In the data rows, 128 means zero.
Some points, each followed by its number:
[206  93 144 142 119 138 175   9 103  81 141 115] 0
[160 170 117  99 115  79 108 188 129 187 197  71] 1
[124 103 109 153  84 104 159  88 197  81  98 158] 2
[ 32 196 112  77 156 160  63 255 150 255 159 135] 3
[195 139 133 111 159 161 132  67  58 203 193  53] 4
[136 146 104 131 133  89 121 159 163 148 157  82] 5
[ 80 146 112 114 191 221 114 206 142 221 143 147] 6
[165 148 132 140  89  99 102 213  85 134 132 129] 7
[119 147 118 123  67  79 140 132 199  96 106 145] 8
[ 46 175 135 113 196 225  63 160  86 255  85 102] 9
[ 44 142 107  97 109 155 120 177 255 196 121 208] 10
[136 132 147 131 112  60 144 185 146  84 155 146] 11
[152 115 135 131 180 117 115 146  71 124 174  84] 12
[131 104 135 144 165 202 154  24  78 135 111 126] 13
[ 78 154 112 119 152 127 108 195 131 177 126 116] 14
[160  91 146 138 185 252 161  17  59 157 117 135] 15
[150 167 135 100 135 122 116 157  76 184 167  71] 16
[122  71 107 158 100 156 165  31 166  23  70 219] 17
[192 131 128 142  94  97 119 174 101  96 131 141] 18
[228  63 138 146  95  77 209   8  96  12 149 144] 19
[ 85 133 132 124 143 146 112 144 123 149 113 120] 20
[ 29 177 126 116 192 233  79 154 104 252  94 127] 21
[124  70 116 153 107 150 173  37 162  26  60 212] 22
[108 112 101 120  97 103 138 130 203  97 112 178] 23
[126 111 128 134  76  82 141  91 174  47  94 170] 24
[103 124 120 140 221 255  98  85  69 221 128  78] 25
[141  68  98 168  78 114 157  39 207  35  73 186] 26
[156 170 135 117 125 106 112 171  85 158 179 100] 27
[128  96 126 139 164 149 136  61 101  81 116 118] 28
[137 114 137 142  99  76 133 129 129 117 122 128] 29
[111 141 151 104 202 208 131 160  48 217 170 105] 30
[128 122 137 121 123  93 138 171 122 102 137 120] 31
[111  68 104 165  93 141 192   0 177  22  34 202] 32
[137  73 138 136 195 255 153   0  73 159 101 142] 33
[211 154 172  87 166 138 140 132   9 175 247  58] 34
[128 107 140 132 137 144 137  85 114 134 122 122] 35
[125 133 127 110 139 148 114 166 129 186 153 135] 36
[110  88 127 156  71  34 146 144 208   0  79 216] 37
[211 147 144 107 174 175 124  81  39 224 201  45] 38
[118 187 131 108 183 160  66 236  73 250 193  45] 39
[196 133 150 111 106  22 127 205  88  94 216  79] 40
[142 157 115 129 126 104 107 179 149 165 165  65] 41
[194 101 140 138 129 124 187  30  92  94 135 109] 42
[126 133 133 131 112  87 171 160 118  83 136 131] 43
[151 131 137 135 100  73 127 164 139 112 128 120] 44
[133 141 141 119 135 118 136 134  93 138 150 121] 45
[ 52 171 135  98 187 237  61 161  78 255  99 103] 46
[ 93 180 148 110 137 152  93 188  75 204 135 107] 47
[179 118 155 135  66  38 161  89 138  57 142 144] 48
[ 85 152 125 115 162 141 100 169 120 175 143 103] 49
[203 125 155 120  90  69 155  86  93  84 169 115] 50
[196 125 129 116 108  76 141 152  89 120 199  74] 51
[111 164 151 110 171  77  80 255  88 146 212  67] 52
[131 132 118 114 138 124 131 171 137 160 173 140] 53
[ 50 137 122 137 183 206 103 131 116 195  89 138] 54
[205 116 161 131  67  72 174  75 108  81 135 111] 55
[124 125 131 133  88 105 125 115 163  73 100 173] 56
[ 71 173  99 118 144 163  85 185 162 186 125 110] 57
[226 143 156  99 177 145 138 145   3 195 231  63] 58
[103 149 142 114 165 159 100 148  83 181 152  89] 59
[246  46 142 151  85  76 227   9  98   1 169 127] 60
[131  84 113 162 136 132 115 136 144  88 114 128] 61
[154 163  97 122 156 207  87 114  91 249 155  77] 62
[156 153  97 129 121 116 117 216 138 143 148 127] 63
[153 127 122 132  81  39 151 160 180  65 141 140] 64
[155 142 119 129 129 138 125 115 142 168 158  96] 65
Which point above is nearest to each new point? Its number follows each.
[177 121 121 145  73  91 128 194 115 101 129 124] 18
[114 104 127 151  60  43 147 134 192   0 103 197] 37
[209  99 127 141  38  30 171  79 175   9 119 149] 48
[124 123 141 123 148  94 115 174 111  90 165 108] 31
[ 58 158 141 127  97  98 109 242 160 125  98 162] 14
[ 98 135 119 130 169 231 116 100 106 202  87 108] 54
[112  88 117 150  60  32 160 142 216   0  85 210] 37
[ 70 171 113 107 112 102 104 235 139 166 109 167] 14
[ 67 151 126 127 143 162  98 160 130 171  87 142] 20
[146 119 126 133 175 169 116  87  83 146 142 102] 35
[115 129 144 117 184 197 121 145  54 198 148 116] 30
[118 104 127 152 142 152 116  85 119 124  88 141] 35
[ 85 151 137 120  95  60 131 232 172 104 139 163] 11
[132 141 144 117 178 165 123 140  81 182 156  86] 59
[117 108 102 145  84  92 143  80 208  73  92 146] 2
[187 146 140 111 109  25 146 209  91  98 209  80] 40
[111 126 121 130 194 255 112  37  96 227 117  96] 25
[ 69 161 112  99 143 169  84 198 167 217 127 141] 57
[126 109 140 132 139 170 113  90 116 126 109 139] 35
[ 67 152 138 114  86  56 119 240 173 103 134 151] 11
[105 189 135 103 144  73  82 255 131 165 178  82] 52
[180 101 111 137  85  16 166 154 178   0 159 152] 64
[175 119 135 147 153 202 107 115  70 217 116  78] 62
[ 75 165 120 121 163 185  97 146 108 198  86 141] 54
[122 138 129 138 126  74 134 175 160  76 144 143] 11
[152 150 123 125  78  19 120 173 182  91 167 111] 64
[ 98 129 127 141 196 230 128  71  80 205 111  94] 25
[ 64 107  86 161  32   0 138 235 255   0  93 210] 37
[ 65 165 124 131  88  57 128 251 177  92 117 184] 11
[ 74 161 133 123  96  37 136 255 174  92 121 164] 11
[ 69 170 134 115 115 102 109 216 167 129  98 153] 14
[ 74 130 107 132 189 234  84  94 118 221  89 115] 54
[143 114 161 121 144 198 151  37 108 148 124 146] 13
[223 127 120 116  91  55 163  99 120  64 181  78] 50
[119 152 137 101 152 151 111 167  88 191 149  79] 59
[140 146 111 123 131 146 102 134 129 194 146  90] 65
[126 119 116 133 157 172 120  83 122 141 131 112] 35
[117 128 122 134 154 185 120  88 136 160 117 119] 35
[156 135 174 115 137 139 134 119  76 156 139  87] 45
[124 122 153 129 173 171 111 112  78 158 139  87] 59
[115 167 114 116 142 130 101 166 119 162 153  94] 49
[178 132 138 135 109  30 152 211 102  72 202  92] 40
[ 89 172 116 144  79  59  76 208 222 136  92 151] 8
[164 145 143 111 114  32 148 212 107  88 207  86] 40
[181 141 127 113 137 150 115  76  63 189 160  65] 4
[ 72 155 122 134 139 129 102 191 156 160  99 138] 14
[157 109 126 138 173 195 121  56  82 163 131  76] 13
[ 85 161 144 123 132 165 106 128 125 172  83 150] 20
[ 68 167 142 124 106 109 111 204 146 147 123 165] 14
[ 81 155 127 120  88  57 112 243 165 101 138 163] 11
[178 150 154  92 206 221 109  99   0 251 205  28] 38
[111  89 124 148  58  54 161 118 211   0  72 217] 37
[139 113 114 134  84  81 163  89 164  51  95 176] 24
